In the data rows, zero lies at 4.5, halfway between 4 and 5.
Some points, each followed by its number:
ndarray[5 4 4 0 5 8 6 7 3 5 6 5 4 7 3 4 3 6 1 7 2 5 4 4 5 4 3 3 4 5 7] 0
ndarray[6 4 4 6 7 4 7 7 4 4 4 3 5 3 6 3 5 5 7 3 3 6 5 4 4 5 7 4 4 0 7] 1
ndarray[5 4 2 6 6 4 2 6 4 7 6 3 5 3 4 5 5 5 7 4 5 3 6 1 4 8 4 4 5 8 0] 2
ndarray[3 4 6 3 4 4 3 4 5 5 4 3 5 3 5 6 5 3 6 4 4 5 5 6 5 8 4 3 5 8 6] 3
ndarray[8 3 3 5 5 3 9 6 3 2 7 4 5 3 6 2 5 7 7 4 5 4 6 9 2 5 7 5 4 2 5] 4
ndarray[5 5 3 2 5 5 4 4 4 6 5 4 4 5 4 3 5 4 5 4 5 3 5 2 4 5 4 4 5 3 4] 5
ndarray[5 3 4 7 3 2 2 6 9 4 2 4 4 2 7 5 6 4 6 2 5 3 6 4 6 9 4 1 5 6 0] 6
ndarray[5 4 6 3 4 5 5 7 4 5 4 4 4 5 5 5 5 3 5 4 7 4 4 6 5 4 5 6 4 5 5] 7
ndarray[5 4 4 4 2 5 6 7 3 0 8 7 5 2 6 4 4 6 6 5 4 5 7 3 3 3 7 3 7 2 4] 8
ndarray[4 4 4 6 5 6 7 6 4 3 6 4 5 3 6 4 5 4 7 5 2 5 5 4 3 7 6 4 4 2 7] 9
ndarray[6 4 5 7 4 4 5 6 2 1 5 4 3 5 5 4 4 5 4 5 2 7 4 3 4 1 5 6 4 2 6] 10
ndarray[4 6 2 3 6 6 4 5 4 7 6 4 4 5 4 2 5 5 7 4 6 3 6 5 3 6 5 3 6 4 3] 11
ndarray[4 3 3 6 6 3 2 3 7 7 4 4 4 4 4 2 6 5 5 3 6 0 5 5 4 8 4 3 7 5 0] 12
ndarray[3 4 7 1 2 7 6 4 1 5 6 5 3 8 2 4 2 5 3 6 8 6 3 5 4 0 4 7 2 1 6] 13
ndarray[6 4 5 8 4 4 5 8 3 3 6 5 3 5 5 5 4 4 5 4 4 9 6 6 5 0 6 4 5 0 4] 14
ndarray[3 5 6 0 3 9 6 6 1 5 7 4 3 6 4 3 3 6 5 5 7 3 5 5 3 3 5 6 5 3 1] 15
ndarray[4 8 4 5 5 3 1 0 4 7 3 3 5 3 4 3 6 4 8 4 4 1 5 7 3 9 5 5 6 4 2] 16
ndarray[6 5 2 8 7 3 5 2 5 3 3 3 5 5 4 5 5 3 5 4 2 7 5 5 5 4 6 6 4 4 8] 17
ndarray[6 4 5 8 1 4 4 9 2 0 6 7 2 6 3 4 2 5 3 6 6 7 6 5 4 0 5 6 4 1 7] 18
ndarray[0 4 7 2 3 5 5 2 4 6 5 5 4 5 5 5 4 4 2 4 5 6 5 5 5 1 5 4 6 5 6] 19
ndarray[6 6 1 6 8 6 8 5 7 4 6 5 5 6 6 7 4 3 1 6 7 7 6 6 7 3 1 4 6 5 1] 20
ndarray[7 7 4 1 5 3 3 2 3 6 4 2 4 3 5 2 5 5 7 3 2 2 6 6 3 7 5 4 6 5 1] 21
ndarray[2 5 2 5 5 5 4 5 6 5 5 4 5 4 5 7 5 4 4 4 5 6 6 6 6 5 3 4 5 6 4] 22
ndarray[4 4 1 4 3 6 1 7 8 5 2 8 6 5 3 5 4 4 2 5 5 2 3 2 6 5 3 7 3 8 5] 23
Which point above is nearest to each new point? Its number follows each.
ndarray[6 6 2 2 9 8 9 5 3 9 8 2 4 9 2 6 2 6 1 7 3 4 4 6 4 2 2 7 6 3 6] 0
ndarray[4 7 3 4 6 6 6 3 2 6 7 2 3 5 4 3 4 7 6 5 6 3 5 8 3 4 4 4 5 3 2] 11
ndarray[5 4 7 3 4 4 5 5 4 4 6 5 4 4 5 5 5 4 5 4 6 5 6 6 5 3 5 4 5 5 4] 7
ndarray[2 4 1 5 6 5 4 4 6 7 5 4 5 5 3 5 5 4 4 5 1 7 4 4 5 8 3 5 6 6 4] 22
ndarray[6 5 3 4 5 4 6 0 5 2 5 7 5 2 6 6 5 4 8 4 5 8 7 7 5 2 6 4 5 5 6] 17
ndarray[8 5 7 1 3 0 0 0 8 6 0 4 7 3 6 4 6 3 4 2 3 3 4 1 5 8 6 6 2 6 7] 3
ndarray[4 3 6 7 4 4 5 3 3 3 5 5 4 5 4 3 4 5 4 4 3 5 6 3 4 2 6 5 5 3 6] 10
ndarray[4 3 5 5 1 6 5 9 1 2 7 6 2 5 3 3 2 6 4 6 5 5 5 6 3 1 5 6 4 1 6] 18
ndarray[5 7 2 6 9 4 9 5 5 6 8 3 3 6 5 5 4 6 4 5 8 7 5 5 5 2 2 1 7 7 1] 20
ndarray[3 3 7 2 3 7 6 4 3 4 6 5 3 5 4 4 4 5 4 5 5 6 6 5 5 1 4 4 5 2 4] 19
ndarray[3 5 2 8 6 4 3 5 8 6 3 4 5 5 4 5 5 5 1 4 7 5 3 5 5 6 4 4 4 5 3] 22
ndarray[7 6 2 7 7 3 7 2 8 5 4 6 5 6 5 5 4 4 2 5 7 3 3 6 6 4 2 4 5 5 1] 20
ndarray[7 6 2 4 8 5 6 5 4 7 6 2 4 7 3 6 3 5 3 6 5 2 4 5 4 1 3 6 6 4 3] 5
ndarray[4 4 6 7 3 5 5 5 3 3 5 5 4 4 4 3 4 6 6 5 2 5 6 1 4 3 5 5 4 4 6] 10
ndarray[5 4 7 9 7 2 6 0 4 5 1 3 6 5 5 3 5 4 6 4 6 7 3 7 4 6 6 6 4 3 7] 17
ndarray[3 6 1 3 6 5 6 7 7 5 4 7 6 6 5 7 4 4 2 6 2 5 3 6 6 2 2 5 5 5 4] 22
ndarray[8 4 6 9 6 3 4 7 6 3 4 5 6 3 5 7 5 2 4 5 3 5 6 4 7 3 4 2 3 4 9] 17
ndarray[5 2 9 6 1 5 4 9 2 2 6 6 3 8 2 4 3 4 0 6 2 6 4 7 5 1 3 6 4 3 9] 18
ndarray[5 6 2 3 7 5 5 5 5 7 6 4 4 5 4 4 5 6 6 4 7 4 3 6 4 5 4 4 5 5 3] 11
ndarray[6 4 5 4 3 5 5 4 3 2 8 7 4 2 6 6 5 6 8 5 7 6 6 4 4 4 6 2 5 6 4] 8
ndarray[1 6 2 9 6 8 4 9 9 4 0 9 7 5 3 4 4 4 1 5 7 2 1 3 7 7 1 7 5 5 2] 23
ndarray[5 4 7 9 3 2 5 6 1 4 3 2 3 7 3 1 3 6 2 5 3 5 2 7 2 3 5 7 3 0 7] 10
ndarray[6 5 8 2 1 7 5 2 1 3 6 4 3 8 2 3 3 6 3 6 5 4 3 3 3 2 4 8 4 3 6] 13
ndarray[2 5 5 1 5 4 4 3 5 5 6 4 5 1 6 5 6 4 9 4 4 4 7 4 6 8 5 2 5 9 6] 3
